One turn sends every row of this set to another row. A few are shown first. Where does it send the rows asked after them?
L: [  6   1  -3 -46  21   6  58 -25  13  32 -13  27 -60  55  18  17   5 -39
   5   1  -4  27   1 -27  40   4  43  -1 -58  -1  20 -14  45 -30  16  -6
  -7  -2  40   5 -25  21 -28  10   8  44  17  39  11  35 -66   2  17 -36]
N: [  7 -28 -10  21  16 -21  52 -80  33 -23 -14  15 -44  11  34   1  24  -9
 -19  22 -32 -12 -19 -20  17 -11  -1  -8 -27  -3  25 -38 -16 -47 -11 -19
  -3  41  12  20 -46  -6 -31  38  34  69 -44 -19  72   8 -11 -38   3  14]
H: [ 27 -24   7  15  17 -21  48 -79  35 -14 -25   2 -62  20  23  -9  50 -26
  -1   7 -40 -13 -42 -32  36  -2  11  -9 -25  -2  37 -40 -12 -48 -22 -24
 -11  20   4  17 -42  16 -26  53  30  46 -44 -12  70   7 -18 -35  10   3]
J: [ 38  23 -16 -16  -7 -16  20 -39  49  15 -29 -17  18  13  23  10  -9 -31
  19  37 -77 -24 -49  24  15 -26  11  21 -23  22 -26  12 -33 -18 -14  -6
  -7   5  23  35  -3 -39  35  33  -6  27 -53 -17  46  21  30 -20   2   4]
V: [ 12  -2 -38   3 -19 -33  20 -36 -26 -12  15  10   8 -36 -22  -5  17 -49
  41  12   0 -52 -54  11  45  43  52  33 -10  16  26 -58 -60  -1 -49  -9
   0  11  17  -4 -32 -60 -21 -15  15  35  10  10  -5  14  -2  13  15  -5]
K: [  4  18  -3 -51  -8 -12  22 -22  43  20  32   8  21  13 -10  36   3 -25
  -5  38  -9   5   1  34 -41   7  15  22 -74  47 -26 -23  13  -8 -12  -7
 -42   5  33  -5 -12  -8  14  21  -2  30   4 -26 -27  24 -28  22  -7 -35]
P: [ 17  34 -10 -17   8 -10  15 -32  41  19 -34  -6  12  10  25   2 -24 -26
  26  23 -65   0 -46  26  11 -22  -2  12 -32  24 -45   2 -24 -15 -11   6
  18   2  32  48 -15 -17  50  24 -10  22 -49 -39  36  30   4 -35   1   7]
G: [ 30  11  -3  30  -3  -2  -2  -2 -11  -7 -44   1 -32  -6   4   7   4 -31
  45 -30 -17  -9 -58 -36  75  18  -1  36 -41   0  -4 -45 -25  15 -52 -20
  26 -59  41 -14 -38 -64 -18  13  45  25  10  13  -1   3  -4   9  11  -2]
A: [ 14   7 -12 -47 -25 -16  28 -18  37  11  15   7  18  10  -6  17   8 -13
  12  23   9   5  -6  40 -35  -4  17  -9 -74  36 -27 -28   4 -24  -9 -21
 -49  -5  28  -6   0  16   1  12  -4  16   7 -38 -19  28 -48  20  12 -38]
B: [ -5  20 -42   6  36 -40   4 -21   0  39  40  28 -36 -12 -28 -12  -7 -66
  16   4 -29 -34 -47 -33  29  34  64  31 -45  30  -5 -19 -41  -1  29 -10
  -2  36  68   9  -7 -56  -4  -9   0  -3  37  25 -19   5  -2 -20   4  23]
Y: [ 27  20 -21  36  17  10 -15 -11  -2  -1 -50 -14 -26  -1   3  18  -1 -27
  35 -26  -8 -34 -60 -42  71  13  23  35 -42   7  -2 -40 -20  27 -28  -5
  23 -54  38  -7 -48 -64 -15  35  50  31  14  20   2  15  -2  13  -7  -2]
S: [ 15  17  -4 -44 -15 -31  23 -25  31   6  24  21  14  17  -8  11  16 -37
   9  23  -4   0  -5  50 -42   0  17  -2 -64  48 -47 -16  14  -5 -17  -8
 -40  -2  24  -7  -3  -5  -2   3  -8  53  12 -49  -8  26 -43  24   1 -30]
T: [ 23   2 -22  58   9  16   7 -18  17  13  -2   6 -39 -36 -12  34  35 -33
 -11 -41 -14 -25  -8 -56  20   2  41  21 -72  -7  -3 -55 -25   3  30 -25
 -27  -2  51 -38 -23 -34 -30  14  25   4  36  -2  -5 -23   4  -2  11  23]
Q: [  8 -13   0  22  26 -27  37 -67  36 -11 -22  10 -61   3  30 -24  32 -18
  -7  18 -34  -6 -21 -19  31  -5 -21  -4 -21   8  25 -30   5 -58 -13 -29
 -13  21   9  25 -34  12 -48  44  14  65 -42 -20  63 -12 -19 -37   8  19]
E: [ -6  11 -21 -35  28 -30  53 -31  20  28 -26  25 -58  49  25  -6  -1 -42
  12  -6   0  17   7 -10  28  -1  37  -3 -48   2  12  -9  53 -34  19 -18
 -11   6  41  23  -3   5 -45   9  -1  54  24  31  29  39 -74  13   1 -32]
X: [ 12 -13 -21 -51  11 -28  45 -11  28  12 -14  25 -66  61  17   7 -14 -44
  12   1   2  27  -3 -29  45 -11  31 -14 -49   7  25  -7  35 -25  19 -28
 -14  -1  39  19 -11   1 -34  23  10  58  14  43  32  37 -64  -1   4 -33]
Z: [ 36  28   0 -12  10 -13  10 -26  45  16 -30  -1   0   1  32   0 -15 -30
  33  33 -59 -19 -33  29  14 -27 -17   7 -10  21 -44  14 -21 -22 -23   6
  13 -10  10  29   0 -31  35  10 -25  38 -47 -27  54  16   5 -27   0  11]
R: [ 18  21 -42  11  39 -29   1 -15   5  44  32  27 -39 -14 -38   8 -10 -56
  27   3  -9 -36 -51 -36  53  21  77  30 -22  23 -10 -38 -29   2  29  -5
 -14  29  61   4  -7 -40  13   7  -7  -5  27  30 -29  14  -5 -15   6  25]
C: [ 11   3 -14  46  20   9   7 -15  17  10 -11  16 -56 -37  -6  16  27 -19
  -2 -41 -22 -17 -12 -51   9  17   9  33 -77 -15  -9 -41 -24 -13  23 -14
  -7  -4  66 -36 -19 -43 -39   9  26 -19  34  -6 -10 -22  -8   4  18  29]
U: [  7   8 -39  13  -2  -6  10 -37 -26  -5   5  -9  19 -35 -34  12  12 -35
  41  18  -1 -53 -53  12  64  46  54  30 -22   4  23 -61 -49  -9 -39 -10
 -20  21  16  -9 -43 -49 -15  -3  20  43  12  -7 -22  13   3   6  15   9]

C goes to G
K goes to L
And these:
Z goes to S
A goes to X
R goes to T

